In the data rows, 128 means zero.
Here are some points:
[87 116 101 213 181 109 69 115 84 181 166 121]
[127 193 100 141 148 56 210 70 113 155 96 190]
[87 221 86 163 148 58 206 65 128 149 108 167]
[57 105 107 180 196 141 154 72 83 172 51 157]
[175 104 146 80 136 112 91 184 110 138 171 75]
[185 98 150 57 129 112 118 183 107 141 156 82]
[71 161 91 183 121 158 90 132 115 113 149 155]
[188 118 169 46 105 119 101 193 109 157 136 96]
[102 223 91 159 141 44 225 49 150 134 108 178]
[133 60 100 122 178 139 182 106 146 97 84 74]
[173 162 168 67 59 120 102 176 172 140 161 107]
[212 140 153 43 68 99 199 130 170 107 112 145]
[25 196 83 207 113 173 71 139 96 149 137 159]
[41 108 100 219 203 150 125 50 90 157 67 166]
[175 96 144 48 106 144 185 154 119 116 65 132]
[167 51 136 93 158 147 168 124 162 82 109 63]
[138 118 136 112 128 124 68 189 105 152 167 89]
Here are 14 more points, each followed by its number:
[166 103 154 92 62 165 103 145 168 89 141 142] 0
[105 149 98 157 80 170 107 144 130 128 125 156] 1
[166 111 165 100 67 159 99 141 156 114 130 154] 2
[97 128 114 163 108 174 82 147 122 97 156 137] 3
[53 108 98 212 209 138 114 68 91 161 96 147] 4
[99 164 146 135 105 124 88 129 166 101 172 109] 5
[129 176 110 124 130 77 186 96 112 148 103 177] 6
[151 153 149 98 58 144 89 182 159 137 157 114] 7
[168 158 151 56 88 96 171 136 147 138 114 147] 8
[71 156 113 174 131 149 70 151 105 128 180 121] 9
[114 112 119 145 119 164 83 150 136 96 174 108] 10
[143 189 46 157 130 73 213 77 122 132 86 191] 11
[44 105 97 195 212 143 168 54 90 161 41 159] 12
[137 74 131 120 190 126 146 125 123 135 102 71] 13
Which three of these numbered points are nearest to each point below, ignoring the 3 directions in which the first points spread most? Their numbers follow each, nearest first.
[144 127 156 117 82 150 101 137 169 92 159 127] > 0 3 10
[64 116 105 191 195 140 135 79 73 189 54 169] > 12 6 8
[162 111 189 24 118 111 157 152 116 132 110 120] > 12 8 6
[135 179 93 163 130 80 186 62 168 97 141 159] > 10 9 5
[77 154 123 168 135 149 40 175 99 136 193 103] > 9 13 10
[139 121 128 107 141 110 54 201 105 148 199 52] > 13 4 9
[192 92 170 49 123 136 159 149 130 109 108 116] > 8 12 6
[171 104 126 128 109 147 104 151 142 100 169 105] > 10 3 9
